A single turn carries every row of the set below to another of its rows. Some are shown first; where does it send the rows asked next?
Ziteg: [-1.87 -1.47  0.54  0.30  0.74  0.33 -0.91  0.37 -1.37  2.23  0.20  3.76
  2.83  0.06]
voned: [-1.09 -2.40 -0.03  0.36  0.21  0.23 -0.36  1.47 -1.83 -0.26 -0.14  2.90
  2.34  0.42]
Fese: [ 0.24 -1.53 -0.31 -0.19  0.65  0.59  0.61  0.81 -1.72  0.87 -0.23  2.85
  2.96  1.39]
Kopev: [-0.66 -1.97  1.83  1.18 -0.41  2.57  2.34  0.37  2.68  1.22  2.35  1.61
 -0.83  0.55]
badu: [ 0.76 -1.73  1.83  1.26  0.42  1.06  1.03  0.45  2.66  1.90  0.54  0.51
 -1.45  1.45]
Gogor: [-1.83 -1.55  0.06 -0.68  0.49 -1.19 -0.86  1.09 -1.38 -0.19 -0.86  2.35
  0.14 -0.67]
duvak: [-1.60  1.34  2.24 -1.86 -0.54  3.19  1.39  0.92 -1.25  2.53 -0.79  0.49
 -1.34 -0.78]
gar: [-0.99  1.87  0.47 -1.17 -1.58  3.61  1.23  0.44 -0.26  2.93  1.31 -0.21
  0.19  0.80]
Keb: [ 0.02 -2.40  1.40  0.83 -0.22  2.14  1.84  0.28  3.05  1.06  1.66  1.88
 -0.96  0.97]
rup: [-3.67  0.54  1.42  0.54 -0.44  2.24  0.28  0.42 -1.56  3.21  2.08  2.24
  1.95 -0.79]
geko: [-0.67 -0.80  2.54  1.87 -0.15  1.99  2.02  0.66  1.98  2.32  1.98 -0.02
 -1.48  0.77]
kanu: [-3.38  1.28  1.02 -1.05 -1.27  1.36  0.12  0.90 -0.70  1.35  0.81 -0.03
 -1.78 -1.43]
rad: [-2.00  0.26  0.82  0.64 -0.47  2.50  2.30  0.90 -2.63  1.63  2.19  1.56
  2.73  0.25]
fonut: [ 0.37 -2.75  1.94  2.29  1.18  0.25  1.41  0.79  1.42  1.17  0.79  1.66
 -0.09  1.27]
lol: [-1.87  1.31  0.55 -1.20 -2.25  3.42 -0.13  1.04  0.32  2.03  0.98 -0.53
 -1.11  0.01]
Tez: [-0.75 -2.51  1.86  1.62 -0.01  2.14  2.53  0.46  2.16  0.78  2.54  2.19
 -0.15  0.52]
tedak: [-0.09 -2.93  1.51  1.21  0.22  1.62  1.98  0.44  2.45  0.68  1.77  2.44
 -0.19  0.89]
fab: [-3.40 -0.09  1.21  1.00 -1.25  2.43  1.32  1.52 -2.31  0.82  2.24  1.12
  1.54 -0.71]
gogos: [-1.03 -1.88  2.63  2.85  0.56  1.14  2.56  0.95  0.74  1.50  2.28  1.08
 -0.02  0.62]
dumu: [-0.45 -0.58 -0.14 -1.48  0.11  1.00 -2.24 -0.12  0.93  3.12 -1.08  2.53
  0.71  0.78]
nopi: [-0.73 -1.54  1.63 -1.01  1.28  0.67  0.91  1.17 -2.41  0.95 -2.02  3.07
  1.11 -0.37]
Femag: [ 0.48 -0.92 -0.62 -1.69 -0.76  1.22 -1.80  0.95  0.83  0.92 -1.48  1.19
 -0.33  1.25]
ful: [-2.19  1.45  0.87 -1.27 -1.17  2.86 -1.01 -0.06  0.66  4.13  0.71  0.98
 -0.20 -0.08]
voban: [-3.80 -0.31  1.11  0.27 -0.26  0.12  0.62  1.24 -2.41  0.23  1.10  1.54
  0.21 -1.67]
rusa: [-2.56  0.04  2.54 -0.38  0.33  2.26  2.39  1.28 -3.10  1.49 -0.04  1.96
  0.80 -1.20]
keloz: [ 1.27  0.03 -0.73 -1.94 -0.46  1.84 -0.45  0.33  0.58  2.11 -1.10  1.13
  0.46  1.91]
ges: [-1.37  0.00 -0.01 -2.01 -0.58  0.07 -1.39  0.73  0.35  0.93 -1.25  0.75
 -1.93 -0.51]
mab: [ 0.19 -0.17  1.33 -2.51  0.40  1.70  0.07  0.82 -0.48  1.84 -2.83  1.56
 -1.00  0.14]

Tez moves to Kopev
Fese moves to rad
Now find these:
Gogor moves to voban
dumu moves to Ziteg
Femag moves to voned
badu moves to fonut
nopi moves to rusa

